Each row is where one point has got to under a steady rotation. How many steps took it there?
The counts run from 0 to 653.
[-41 -46  -1 -59 -24 -14   5  -2  11   2   6  12 -17  -3 -22 -25 -15  48
  -2 -17  36   4  -4  39 -10  26 -15 -56 -17   4   4   1  10   3 -35  13
 -53  -3  27  35 -24  -1   9]  68
[-20 -54  18 -63  -6 -24  32   0  20   0   2  20  10 -19 -22 -36   1  18
 -11   4  25   9 -10  50 -13  29 -33 -53   8 -19  -1  -4  15  -9 -21  19
 -34   4  14   0 -36 -33  23]  60
[ -7 -49  -5 -38  14 -30   0   3  -9  17   6  30  16 -18 -36  -8 -39  39
 -20   9  40  -5  -3  48 -21  27 -22 -27  -8  12 -25   3  27  19 -24 -13
 -50   4  40  30 -31   4   2]  434
[-25 -45  26 -65  13 -26  -4  20 -13  12 -14   6  29  10 -31 -27 -31  32
   0  -7  39   6   6  53 -11  24 -28 -22 -34  14 -12  -2  20  13 -15   0
 -36  -6  18  32 -26 -24  15]  457
[-29 -31  -2 -23  -4 -11  10 -12  17  15   5  35 -18 -36 -32 -17 -18  55
 -31  16  45 -12   0  43 -21  16 -12 -48   4  -4   8 -15  11   1 -30   3
 -57 -21  18  27 -37   0  16]  585
[-30 -33  22 -62   9  -8   7  22  -1   7  -8  35  27 -17 -25 -31  -5  36
   5   0  37  10  -8  44 -28  -3 -36  -6 -16 -26 -14  -4   8  -5 -26  18
 -52 -16  21  30 -19 -35  28]  402
[-17 -41  17 -55  21 -12   9  -7  14  22   3  28  -4 -10 -38 -29 -27  35
 -28  20  28  -7 -16  41 -37   8  -6 -20  -1 -24  13 -21  19  -1  -1 -12
 -49 -36  29  31 -36 -20  20]  58
[-38 -19  13 -30   2  -9  -5  -8   5  21  -9  25 -15 -32 -39 -20 -21  55
 -18  13  56 -11   8  37 -32   6 -20 -31  -6  14   6 -18   6   2 -22  11
 -52 -34  18  41 -26  -4  24]  387
[-29 -32  28 -19  23 -17  -8  26 -17  19  -4  42   7 -37 -31 -33  -5  16
 -15  12  42   3   3  54 -24   7 -41 -33   6 -16  -3 -28   8  -2 -24   3
 -48 -36   9  23 -23 -33  15]  185
[-16 -43  36 -69  25 -27   2  20 -11  12 -14  13  40  -6 -35 -33 -24  13
  -1   0  29   7  -4  53 -25  11 -34 -13 -17  -1 -11  -5  19   0  -1  11
 -36 -15  18  21 -29 -34  29]  30
[-15 -38  23 -49  27 -19   8 -12  13  24  -5  23   8 -10 -46 -21 -31  29
 -28  23  31 -16 -12  45 -37   9  -6 -23  -3 -16  13 -21  23  -1   6  -9
 -43 -29  23  22 -46 -16  32]  46
[-17 -44 -10 -24  -3 -28   5   2  -2   7   6  27   6 -35 -26 -13 -28  44
 -23  -1  38  -6   8  56  -5  32 -20 -59  -7  20  -9   1  17  10 -34   6
 -55   3  19  20 -36   9   7]  344
[-16 -24  15 -26  21 -19   6  -6   6  15  -5  30  11 -50 -40 -23 -23  32
 -29  18  33 -15   3  51 -31   4 -14 -38   7   3  12 -20  11 -10  -4  18
 -55 -33   5  16 -44  -8  37]  652
[-27 -43   7 -31  -7 -24   7  18  -7   3  -2  25   8 -31 -16 -29 -10  39
 -13  -5  43  10  16  59   6  36 -37 -58 -10  16 -10  -4  11   8 -40  13
 -44   1   6  18 -25 -19   4]  265
[-32 -31  10 -38   4 -19   1  -6   6   6   2  20  -4 -39 -36 -21 -13  20
 -10  -6  21 -15  -8  43 -35   0 -10 -58   5  -3  21 -13   5 -19 -10  34
 -63 -27  13  18 -42   8  44]  226
[-33 -34  33 -32  25 -20  -2  -6   6  30  -9  26   0  -7 -51 -19 -18  21
 -22  28  46 -18  -9  42 -37  10 -21 -29   0 -20   7 -30  21   0  -7  -9
 -34 -26  17  19 -40 -22  33]  382
[-34 -42  33 -61  11 -23   0 -10  10  19  -4   2 -13   4 -46 -30 -19  10
 -11   6  29 -11 -14  38 -36  14 -14 -44  -2  -9  22 -23  17  -7   4   6
 -34 -30  21  23 -39 -16  34]  472
[-35 -31  15 -42  13 -24 -17  11 -14  18 -13  12  22   1 -39 -12 -39  44
  -3  -7  45 -12   8  51 -16  13 -14 -28 -40  20  -4  -4  18  11 -18   3
 -49  -9  16  37 -34   1  25]  548
[-37 -52   4 -59  -6 -20   4  -7  13  16   6  21  -3  16 -38  -9 -20  39
  -1   2  42  -8 -19  32 -27  21 -18 -34 -16 -18 -13   3  22  10 -31  -7
 -43  13  44  28 -31  -2  18]  500
[-26 -24  20 -25  13 -12   9  -9  12  19  -6  31  -7 -42 -37 -27 -13  39
 -30  26  45 -12   3  47 -28   8 -20 -38   8  -5  14 -27   8  -6 -13  11
 -47 -36   5  20 -38 -18  30]  478
[-22 -30  -8 -43  -8 -13  12   0  10   3  -2  24   8 -34 -22 -21 -28  68
 -19  -2  40  -3  10  51  -8  18 -10 -39 -19  19  -1   2   9   5 -28  17
 -61  -9  15  32 -32   1  16]  146
[-16 -25  13 -25  21 -20   6  -7   6  16  -3  31   9 -50 -41 -18 -25  32
 -28  20  35 -17   1  49 -36   4 -14 -37   8   4   8 -18  13 -10  -6  17
 -55 -30  11  17 -44  -3  39]  130
[-15 -47   2 -43  11 -16   1  -4   3  22   8  28 -13  -7 -35 -21 -34  45
 -30  15  37  -4  -8  43 -25  21  -9 -29  -4  -6   0 -14  22  14 -16 -24
 -52 -25  40  40 -28  -8  -3]  165
[-11 -37   3 -68  -4 -17  17   8   5  -2  -4  22  27 -36 -21 -28 -22  49
  -4  -8  35  11   4  46 -18  14 -27 -20 -12  18 -16  13   9  -1 -22  28
 -57  -4  26  32 -23 -12  18]  229
[-40 -41  25 -42  11 -10   2  16   5   9   0  34   6  -7 -27 -31  -1  21
  -8  -3  20  -5 -14  52 -18   5 -15 -46 -12 -49  18 -22  10 -13 -21   8
 -54 -24   5  11 -38 -29  32]  65
[-26 -50  37 -57  19 -28  -1  21 -13  19  -9  23  22   2 -37 -27  -9   5
   4   7  41   9  -9  44 -29  17 -49 -20  -6 -16 -22 -11  21   5 -16  -1
 -27  -6  28  19 -22 -39  19]  192
[-17 -46   8 -58  -4 -16  12  23  -6  -2   7  34  10 -40 -16 -38  -1  23
   0  -8  28  22  -6  45 -23  13 -44 -32   9  -6 -18   1   5  -5 -30  24
 -56 -15  30  29 -13 -25   5]  510
[-32 -39  22 -16  32 -28 -22  17 -22  23   1  32  11 -15 -46 -11 -23   6
 -12   2  26 -20  -9  53 -33   4 -17 -44  -8 -18   6 -24  18  -2 -14  -4
 -55 -25  16  19 -40  -2  31]  532
[-38 -42  29 -60   6 -21  -6  20 -12  16 -14  13  17  11 -32 -28 -18  34
   7  -4  51   9   3  45 -15  19 -40 -19 -29   3 -17  -5  17  14 -26   1
 -33  -6  25  36 -17 -30  13]  283
[-27 -44  18 -57 -13 -28  26  -9  19   7 -10   8   8 -18 -30 -27 -10  35
  -9   9  50   3   5  45  -9  36 -39 -49  -3  16 -11   0  16   4 -25  21
 -23  14  13   9 -34 -22  24]  475
[-12 -40  20 -63  24 -10   8  15   2   9  -1  30  18 -19 -25 -40 -19  29
 -19   3  15   6 -11  53 -26   2 -13 -17  -7 -27  11 -15  13  -9  -2   4
 -59 -39  18  27 -31 -32  19]  149
